(in the rows, 128 means zero)
name the system of each run:
path 1, pipab (8 x 22):
[[126 117 122 131 118  73 132 139 149  99  72 150 112 106 134 113 130 138
   90 117  33 123]
 [126 132 175 108 119 112  92 137 147 157 129 164 134 158 181  94 185 122
  147 130  65 152]
 [201 124 153 134 195 117 116 149 116 146 106 147 145 183 157 133 156 147
  157 124 146 157]
 [193 155 132 164 131  99  81 107 104 115  93 145  87 131  90 170 136 144
  165 129 152 119]
 [115 120 139  88  85 147  92 103 104 131 131 103  96 129  98 120 121 138
  217 129 164 124]
 [123  72 102  88 146 151 174 136 121 118  90  90 126 111  95 102  87 170
  171 104 139 123]
 [115 110  95 128  97  92 140 133 151 115  73 129 109  75 102 104 100 149
  115 109  50 114]
 [ 94 105 153  81 102 104 107 145 148 141 116 141 134 139 175  82 149 118
  136 130  48 151]]
path 2, pipab (8 x 22):
[[129 149 156 124 100 131  91  93 120  82 175 116 124 169 133 175 160 103
  119 144 194 111]
 [116 121 112 144 131 183 165 106 141 135 179 127 128 146  93 122 126 147
  149 113 213 101]
 [ 97 119  59 157 116 127 144 143 118 143 141 120 121  92  78 129  48 120
   97 138 163 117]
 [ 39 124 130 107 103 126 146 131 107  90 147 109 102 107 134 124  99  85
   81 150  92 121]
 [ 88 134 155 131 157 176 197 130 147 140 156 128 155 112 170 106 162 111
   94 116  86 127]
 [169 163 113 176 153 116 123 145 148 175 136 135 182 107 166 151 139 110
   68 140 115 151]
 [148 160 152 133 111 102  72 112 120  98 160 118 142 159 161 184 159  89
   88 157 159 135]
 [134 140 150 136 131 172 141  91 140 107 184 132 131 172 121 145 166 133
  143 119 212 102]]
path 3, Fozi (8 x 22):
[[136 120 153  71 118 102  71 138  78 120  93  82 121 131 150 143 114 110
  167 156 109 167]
 [169 112 166 105 154 151 162  99 125  78  79  95 125 128 127 142 169 164
  169  92 124 111]
 [183 121  99 134  94 112 106 121 184 177  96 138 154  97 116 106 140 177
  165  98 102 126]
 [137  89 119  72  88  63  65 150 128 100 101 115 131 168 138 125 104 133
  134 144 120 146]
 [127  92 156 111 154 116 162 123 120  58  86 153  77 171 105 116 145 164
  156 102 112 104]
 [148 118 113 147 143 130 130 145 144 197  94 171 113 110 110  76 119 165
  184 109  88 142]
 [146 115 128  92 139  87  78 161  77 141  83  96 125 130 143 134  87 114
  152 159 105 178]
 [153 130 177 106 151 140 143  97  98  68  74  96  92 122 125 153 165 143
  169 111 104 119]]
path 4, Moso (8 x 22):
[[ 99 132 124 148 146 156 198 128 149 124 125 118 153  75 151 116 135 117
   71 114  70 120]
 [137 160 147 140 132 114 111 139 140 150 132 127 169 107 194 140 161  93
   73 146  65 155]
 [159 148 175 126 154 121 103 127 125 107 155 136 154 187 185 161 184 106
  102 143 146 144]
 [176 159 134 179 141 137 110 102 144 135 166 166 126 171 115 156 166 138
  128 124 198 111]
 [127 142  84 160 103 128  90 127 123 169 174 142 121 137  89 141  84 121
  137 148 207 127]
 [ 63 103  95 113 115 150 151 133 104 109 167 100 114 127  94 129  65 110
  114 141 183 116]
 [ 65 126 108 140 121 171 201 117 144 120 145 109 128  68 116 111 110 118
   90 114 102 102]
 [103 138 119 129 126 129 146 145 146 159 132 108 175  77 176 117 131  99
   72 136  61 150]]
path 5, Veb (8 x 22):
[[172 151 158 140 114  85  84 113 127 113  70 153  91 118 130 139 169 139
  150 122  61 128]
 [172 120 157  89 121 133  83 122 128 161 110 122 136 154 139 114 162 155
  215 121 143 151]
 [195  95 111 120 162 116 140 129 122  97  75 108 128 146  96 146 114 177
  165 104 167 122]
 [135 120  99 125  74  96  95 109 128 108  79 123  83  91  69 130  96 152
  164 120 112 107]
 [ 91  81 122  61 105 127 113 148 115 149 108 109 118 134 120  80  93 144
  192 126 113 151]
 [132  81 122 105 175 102 171 160 118 101  60 128 121 133 130 102 107 156
  130 107  73 136]
 [152 136 143 130 109  75  87 131 135 132  69 152 102 106 139 119 147 133
  138 127  36 139]
 [161 118 171  83 135 118  81 136 119 145 106 130 133 169 165 112 166 141
  198 131 113 162]]
path 6, Vel (8 x 22):
[[107 113  76 115 125 114 131 160 114 160 121  83 167  79 134 124  58 108
   91 148 114 158]
 [ 83 130 169  99 121 128 147 115 108  59 122  88 121 115 163 147 147  90
   87 139  80 122]
 [139 153 163 143 123 159 149 101 184 149 152 148 159 124 167 113 209 136
  127 102  96 115]
 [175 125  94 151 135  86  91 154 160 158 151 157 179 170 152 136 124 130
   84 140 163 148]
 [117 140 145 143 121  99  93 117  92  66 147 146  73 181 108 167 120 103
  115 152 176 112]
 [105 148 139 153 131 191 152  98 119 156 161 144  92 118  88 111 136 139
  188 115 168 104]
 [128 114  65 140 147 141 155 157 119 185 125 100 160  82 107 119  58 132
  120 132 152 148]
 [ 85 125 126 104 114 109 134 129  97  69 105  79 117  87 133 156  94  91
   81 147  91 128]]
path 7, viga (8 x 22):
[[ 76 135 182 110 139 158 131 113  78 100 149 142  65 164 127 120 146 107
  176 140 141 124]
 [137 137 114 159 181 189 195 131 127 185 129 122 147  90 116 111 123 146
  151 107 138 133]
 [135 136  81 140 121  92 106 151 104 137 113  93 150  83 128 162  69  98
   71 154 119 152]
 [ 91 124 181  73  97 135 116 104 109  59 132  83 115 139 160 147 158  99
  129 137 115 123]
 [143 125 136 138 137 175 183 104 189 139 151 137 173 131 145 107 184 158
  126  87 131 107]
 [148 131  74 170 110  74  95 149 163 155 150 165 152 143 124 136 101 124
   65 142 145 130]
 [ 83 130 163 109 116 108  88 127  83  82 151 152  66 185 128 136 128  98
  137 157 144 127]
 [115 139 153 149 178 201 188 117 117 155 144 143 112 123 116 104 150 142
  176 107 141 119]]
path 8, Fozi (8 x 22):
[[ 73 148 100 180 124 155 170 122 140 135 187 145 123 103 113 127 108  99
   67 133 147 104]
 [ 58 153 123 146 121 152 144 137 120 156 197 129 141 113 149 124 109  72
   69 158 132 137]
 [ 90 155 146 153 159 162 166 129 113 117 183 121 147 131 161 151 137  79
   58 149 144 129]
 [118 183 134 188 137 163 148 108 142 148 189 142 145 112 147 153 158  95
   75 136 147 116]
 [112 162 119 155 110 150 111 116 140 155 208 127 158 137 147 152 131  88
   82 152 186 128]
 [ 99 145 116 155 126 146 146 113 126 101 196 121 136 149 121 163 117  99
   68 143 201 104]
 [ 76 151 101 176 110 163 162 108 145 135 194 146 122 110 102 131 113 107
   79 129 166  94]
 [ 58 139 104 145 116 152 147 139 127 157 197 127 143 113 135 120  96  83
   72 153 152 131]]
path 9, Vimim (8 x 22):
[[143  97 162  76 122  99 116 130 129  94  62 120 114 137 147 109 155 152
  166 111  57 138]
 [176 107 147  99 113 100  95 129 163 144  88 147 140 154 147  98 171 170
  182 105  90 140]
 [186  99 118 105 122  66  70 147 135 130  83 148 125 172 125 124 123 164
  168 124 126 146]
 [158 101 126 105 112  93  92 123 116  97  80 141  76 161  87 125 115 168
  191 119 138 121]
 [135  95 115 101 120 136 120 131 122 151  89 130  99 123  85  90 105 176
  218 108 131 133]
 [141  85 104  91 137 110 127 158 112 145  61 103 123 105 110  99  82 160
  178 117  93 154]
 [126  98 145  78 115 102 121 131 118  98  56 105 108 111 133 106 128 149
  165 117  53 137]
 [150  99 157  78 113 113 108 130 155 135  86 130 135 142 157  90 168 161
  183 106  70 142]]
path 10, lun (8 x 22):
[[109 118 177 130 159 127 161 114 120  56 123 165  76 183 130 124 171 135
  126 113 115  99]
 [157 159 123 176 138 148 116 129 149 215 140 178 129 113 123 100 147 145
  174 118 126 139]
 [145 115 107 104 151 103  92 162  69 140 113  84 143 133 134 153  68 109
  132 162 163 173]
 [131 130 169 119 134 143 152  88 105  46  94 102  83 120 106 159 157 133
  149 110 116  96]
 [143 133 113 133  86 161 129 107 182 194 129 130 154  82 120  94 151 163
  176  99 111 121]
 [133  79  80  88 125  82 113 171 132 127 113  99 173 144 145 125  75 129
   95 140 135 157]
 [107 118 163 128 128  95 142 113 126  45 107 165  72 164 124 128 160 128
  107 117  85  97]
 [119 145 142 145 123 158 119 127 156 208 161 180 121 137 133  77 158 141
  178 123 119 136]]
path 11, lun (8 x 22):
[[192 158 114 170 159  90  95 154 118 172  96 136 156 108 152 156 124 119
  103 144 101 163]
 [128 137 172  85  99 104  65 109  93  82 126  94 112 151 149 165 146  99
  148 155 137 142]
 [155 115 143 117 126 174 155  88 164 115 146 120 141 154 116 125 172 168
  173  91 180  99]
 [171 117  52 164 107  96 114 137 161 163 111 140 149 105  89 127  83 162
  113 116 148 121]
 [ 65 103 115  95  92  90 105 144  97  86 118 122  77 132 108 118  75 104
  117 149 108 125]
 [ 79 113 166 117 159 180 193 126 129 124 136 148 100 134 134  78 157 137
  157 106  98 116]
 [166 144 112 168 175 126 138 160 137 205 108 148 165 100 151 114 126 134
  116 124  92 162]
 [141 143 153 104 128  82  64 141  80 102 106 101 125 142 164 167 126  86
  113 167 109 162]]
path 12, viga (8 x 22):
[[184 155 167 164 174 114 107 117 101 109 111 166  89 171 125 157 169 137
  154 129 141 126]
 [170 167 121 168 124 155  98 101 110 174 130 125 109  97  88 149 128 138
  190 128 173 125]
 [137 102  87  96 115 133 113 133  99 134 118  67 136 109  91 143  63 141
  168 135 192 139]
 [ 95  88 108  93 104 134 168 113 125  65  92  82 110  94  91 125  94 144
  132 107 112  97]
 [ 88 102 116 101  82 133 151 125 182 142 114 125 144  90 141  77 135 144
  124 106  55 119]
 [131  96 129 105 137  80 113 167 163 141 118 157 165 171 178  94 141 136
   97 129  77 156]
 [164 146 170 156 158  85 106 131 121 101 106 189  92 178 150 137 179 129
  118 130  90 131]
 [176 174 154 166 138 142  87 110 116 180 136 157 108 135 123 139 165 131
  186 133 148 138]]
path 13, Moso (8 x 22):
[[ 94  66 130  56 145 132 155 155 117  95 122  88 152 166 153 105 105 132
  130 130 138 148]
 [149 137 138 172 155 128 181 107 145  85  87 151 101 102 111 135 157 153
  106  94  78  91]
 [132 159 137 130  92 105  66 136 136 195 127 147 135 107 156 108 144 109
  148 147  73 163]
 [146  96 155  79 174 119 118 150  95  96 124 104 143 200 160 137 130 127
  145 137 169 157]
 [165 151 137 179 141 140 148  87 134  96 109 152  83 118  80 155 155 156
  146 100 146  83]
 [122 137  97 120  67 124  70 127 137 203 141 125 134  92 110 104  98 130
  173 143 131 147]
 [104  68 117  68 146 121 149 153 102  80 114  82 139 163 129 124  82 132
  125 130 158 139]
 [117 137 136 162 124 138 178  94 151  85  98 146  89  86  98 127 152 148
  115  95  79  81]]
path 14, Vimim (8 x 22):
[[163 142 132 105  84 124  72  98 124 108 147  79 155 135 134 180 140 114
  137 144 192 128]
 [131  93 100 107 100 146 149 102 162  85 152 100 148 152  97 138 121 157
  130 105 205  91]
 [ 97 100  63 147  93 125 157 129 172 139 140 149 127 103  85 100  84 152
   98 110 134  98]
 [ 42 113 112 123 118 114 138 163 113 138 146 157  97 127 126  86  77  97
   96 150  86 137]
 [ 88 131 176 136 191 147 174 147  94 123 123 157  95 143 160 103 147 104
  122 132  74 143]
 [173 180 166 170 173 143 125 125 119 169 112 143 140 103 167 143 179 117
  135 130  84 152]
 [184 165 149 127 121 111  66 117 105 135 131  92 160 128 158 186 155 103
  131 153 158 157]
 [162 125 131 110 107 140 119  89 139  73 146  87 143 154 116 176 148 145
  137 117 208 102]]
path 15, Vel (8 x 22):
[[144 103  96 106 138 113 135 159 126 167  74  93 161  76 133 106  84 146
  139 122  77 160]
 [127 111 153  77 116  88 107 133 114  72  76  93 127 125 164 143 142 118
  116 135  61 145]
 [158 126 182 108 123 133 123 103 163 116 110 145 137 154 163 113 209 153
  165  98  91 122]
 [195 110 107 137 134  86  93 146 169 158 114 167 155 176 132 118 141 168
  144 116 150 140]
 [149 111 118 124 121  70  76 137  98  90 102 152  76 177  93 146  97 137
  150 144 159 125]
 [110 119 151 117 132 159 136 111  93 130 111 136  64 128  84 106 121 151
  218 119 133 117]
 [143 101  93 119 153 145 154 153 117 180  80 107 141  81 105  95  83 160
  173 112 108 150]
 [129 104 120  90 120  86 115 145 107 100  64  82 131  92 137 139  98 121
  112 134  64 150]]
path 16, Veb (8 x 22):
[[133 174 128 167 144 132 110 122  62 127 126  99 104  84 107 181  96  87
  118 163 151 139]
 [ 89 143 153  95 104 189 141  97 103 127 149  53 139  78 135 140 133 100
  155 137 137 129]
 [120  99 100 102 120 153 179 123 170 112 131  69 200  96 147 130 129 138
   89 107 128 117]
 [120 115 102 123  74  78 110 123 182  85 141 136 151 143 142 139 134 122
   51 128 106 107]
 [ 82 122 149 124 102 119 111 129 163 123 183 192 105 198 144  93 164 121
  120 130 128 114]
 [139 134 125 182 191 144 159 152 131 169 152 196 116 167 122 103 132 139
  127 121 150 132]
 [154 175 115 196 163 118 106 136  82 163 131 147 104 105 107 166 101  99
  115 157 148 146]
 [105 164 159 117 128 174 113 110  65 135 147  77 112  96 130 160 120  86
  161 158 157 143]]

runs to name:
path 17 (2 x 22):
[[178 112 103 148 116  98 138 119 186 128  79 157 132 108 108 111 143 181
  131  86  83 107]
 [123 111 126 107  97  60  61 156 122 139 101 159 106 154 138 104 112 124
  138 148  82 154]]

Moso
path 18 (2 x 22):
[[ 94 156 133 152 100 163 114 100 137 143 212 151 119 154 121 135 143 105
  125 142 195 109]
 [102 123  86 148 141 157 160 138 121 141 183 117 145 137 107 138  83 116
   93 140 212 121]]

Fozi
path 19 (2 x 22):
[[133 137 159 105 102 132 123 106 173 104 162 112 181 154 188 141 194 115
   90 123 125 123]
 [163 126 119 159 132 106 127 123 184 113 163 179 152 189 143 133 166 147
   82 112 164 108]]

Fozi
path 20 (2 x 22):
[[146 128 143 101  89 159 106  80 131 108 139  93 120 132  99 142 150 152
  196 112 187 107]
 [145  83  66 108 115 140 148 134 162 153 126  98 173 113  97 111  85 173
  148 104 177 123]]

Vimim
path 21 (2 x 22):
[[158  93 110 112 139  81 134 134 134  46 103 112 141 168 126 161 113 140
   76 124 151 115]
 [ 99 149 143 160  79 115 118  95 165 112 146 187  78 128 108 112 166 129
  126 114  92  86]]

Moso
path 22 (2 x 22):
[[159 132  99 118 103 105 103 137 160 159 122  87 202  92 169 146 126 120
   87 135 108 150]
 [129 129 158 110  94  88  99 104 146  49 132 129 123 169 156 160 172 115
   88 131 117 107]]

Fozi
path 23 (2 x 22):
[[185 146 128 165 173 158 163  99 106 101 106 104 120 117  93 175 138 149
  145 107 181 108]
 [142 151  96 138  66 125  93 100 136 152 109  99 124  50  88 143 106 136
  154 125 121 117]]

lun
path 24 (2 x 22):
[[132 116 113 121 116 161 113 123 145 178 177 144 139 162 109 104 126 150
  187 123 204 130]
 [149 108  75 151 163 109 150 153 102 112 105 119 118 124  81 146  59 142
  110 131 174 125]]

lun
path 25 (2 x 22):
[[155 145 140 122 156 124  96 133  50 113 102  79 112 118 121 177 100 102
  152 159 161 156]
 [128 138 152 109 105 174 151  73 124  82 113  73 112  86 105 151 156 141
  168 105 133  97]]

pipab
path 26 (2 x 22):
[[ 74 143 159 104  74 142 127  97 128  94 125  94 111  80 142 131 152  98
  115 130  66 115]
 [115 114 137 102 123 164 163 129 182 157 166 119 196 138 177  96 170 134
  115 109 119 134]]

lun
path 27 (2 x 22):
[[ 73 139 123 163 147 137 141 132  86 111 174 158  73 154  97 135  89  94
  102 153 167 117]
 [ 63 159 143 157 153 186 175 123  83 142 163 121  98  90 117 127 110  88
  122 145 129 126]]

pipab
path 28 (2 x 22):
[[129 149 173 115 119 120 106 106  88 104  76 108  81  95 128 141 149 116
  171 132  62 134]
 [161 116 161  82 135 166 132 117 144 154 109  93 161 127 157 108 175 161
  201 104 121 146]]

Fozi
path 29 (2 x 22):
[[118  77  98  73  98  71  95 160 124 105  85 107 125 140 124 112  78 139
  130 133 103 145]
 [107  89 153  93 125 111 146 126 138  79  92 157  83 160 120  89 147 158
  162 104  77 110]]

Vimim
path 30 (2 x 22):
[[105 130 166 125 145  85  94 155 106 119 128 187  85 190 159 109 142 104
  126 151  88 149]
 [172 148 175 158 188 138 124 124  99 141 114 172  94 169 133 130 170 140
  179 125 136 137]]

Vimim
path 31 (2 x 22):
[[192 120 111 138 108  87  92 110 138 110  78 145  97 135  81 142 128 173
  172 109 138 112]
 [110  98 116  87  77 104  80 128 125 130 111 137  87 144  92  96 102 152
  198 129 129 129]]

Moso
